[[  95   22   51  -36]
 [ -33   24   14    9]
 [   7   12  -18   60]
 [ -26   55   34   52]
 [  34    7  -37  -12]
 [ -30  -44  -67   -7]
 [  46  -44   39  -41]
 [  -7  -27  -15   63]
 [-103   48  -12   21]
 [  39    6   49   42]
 [ -16  -80   47   80]]
:
[[ -36    9   60   52  -12   -7  -41   63   21   42   80]
 [  51   14  -18   34  -37  -67   39  -15  -12   49   47]
 [  22   24   12   55    7  -44  -44  -27   48    6  -80]
 [  95  -33    7  -26   34  -30   46   -7 -103   39  -16]]

[[68 42 57 63 39 75 73 74]
 [71 74 59 91 80 35 75 47]
 [49 42 41 31 40 68 48 32]
 [67 77 55 26 50 54 63 62]
 [47 71 47 56 63 51 40 51]
 [73 68 50 87 75 53 71 76]
 [57 60 60 93 46 56 49 39]
 [57 70 57 37 55 54 41 63]]
:
[[74 47 32 62 51 76 39 63]
 [73 75 48 63 40 71 49 41]
 [75 35 68 54 51 53 56 54]
 [39 80 40 50 63 75 46 55]
 [63 91 31 26 56 87 93 37]
 [57 59 41 55 47 50 60 57]
 [42 74 42 77 71 68 60 70]
 [68 71 49 67 47 73 57 57]]

[[-34 -49 -85  24 -13]
 [ 18   7  37 -17  21]
 [  1  -3 -11 -12 -22]
 [-17 -21 -30   6   7]
 [-35 -14 -13   1  12]
 [ 16 -37 -31  11  17]
 [  2 -21 -13  -3   5]
 [-14  49  60 -48 -12]
 [ 17 -75 -85  42  23]
 [ 11 -47 -30  17  33]]
:
[[-13  21 -22   7  12  17   5 -12  23  33]
 [ 24 -17 -12   6   1  11  -3 -48  42  17]
 [-85  37 -11 -30 -13 -31 -13  60 -85 -30]
 [-49   7  -3 -21 -14 -37 -21  49 -75 -47]
 [-34  18   1 -17 -35  16   2 -14  17  11]]

[[ 49  -5 -86]
 [-36  88  30]]
:
[[-86  30]
 [ -5  88]
 [ 49 -36]]

[[ 20 -45  29 -52 -10 -39 106  51  49  44 -71 -93  10]
 [ 11 -24   6  52 -61   1  27  64 -31  95 -66  -3  58]
 [  6  87 -40  72  44  33 -94  -5 -50 -42  62  88  -3]]
:
[[ 10  58  -3]
 [-93  -3  88]
 [-71 -66  62]
 [ 44  95 -42]
 [ 49 -31 -50]
 [ 51  64  -5]
 [106  27 -94]
 [-39   1  33]
 [-10 -61  44]
 [-52  52  72]
 [ 29   6 -40]
 [-45 -24  87]
 [ 20  11   6]]

[[ -3  12   3   5  15   0   6 -18 -25  14   0]
 [ -8  -9 -16 -36 -41 -17  -2  33  55 -27  12]
 [  6  81   6  20  23  47  46 -28 -16  18  19]]
:
[[  0  12  19]
 [ 14 -27  18]
 [-25  55 -16]
 [-18  33 -28]
 [  6  -2  46]
 [  0 -17  47]
 [ 15 -41  23]
 [  5 -36  20]
 [  3 -16   6]
 [ 12  -9  81]
 [ -3  -8   6]]

[[-40 -98]
 [ 23  -6]
 [-11  20]
 [ -2  -3]]
:
[[-98  -6  20  -3]
 [-40  23 -11  -2]]

[[ 24  36 -65 -20  17 -54  -2 -43 -15  36  -2  73]
 [ 51  75 -31   3  35 -26  59   0 -62  90  -7 -21]
 [ 60   5  86 -12  86 106 104 -17  33 -11  14  33]]
:
[[ 73 -21  33]
 [ -2  -7  14]
 [ 36  90 -11]
 [-15 -62  33]
 [-43   0 -17]
 [ -2  59 104]
 [-54 -26 106]
 [ 17  35  86]
 [-20   3 -12]
 [-65 -31  86]
 [ 36  75   5]
 [ 24  51  60]]

[[ 15  91  33  52 -29 -14  95  98  60 -28  89  26]
 [ -5  24  -1   5 -12  -9  19  61 -19 -21  16  60]
 [-11  38  -1  10 -14 -21  23  27 -11 -17  13  14]
 [-21 -29 -24 -29  53  -4 -29 -28 -27  79 -29 -27]
 [-27 -29 -28 -29  64 -27 -29 -23 -29  90 -29 -29]]
:
[[ 26  60  14 -27 -29]
 [ 89  16  13 -29 -29]
 [-28 -21 -17  79  90]
 [ 60 -19 -11 -27 -29]
 [ 98  61  27 -28 -23]
 [ 95  19  23 -29 -29]
 [-14  -9 -21  -4 -27]
 [-29 -12 -14  53  64]
 [ 52   5  10 -29 -29]
 [ 33  -1  -1 -24 -28]
 [ 91  24  38 -29 -29]
 [ 15  -5 -11 -21 -27]]
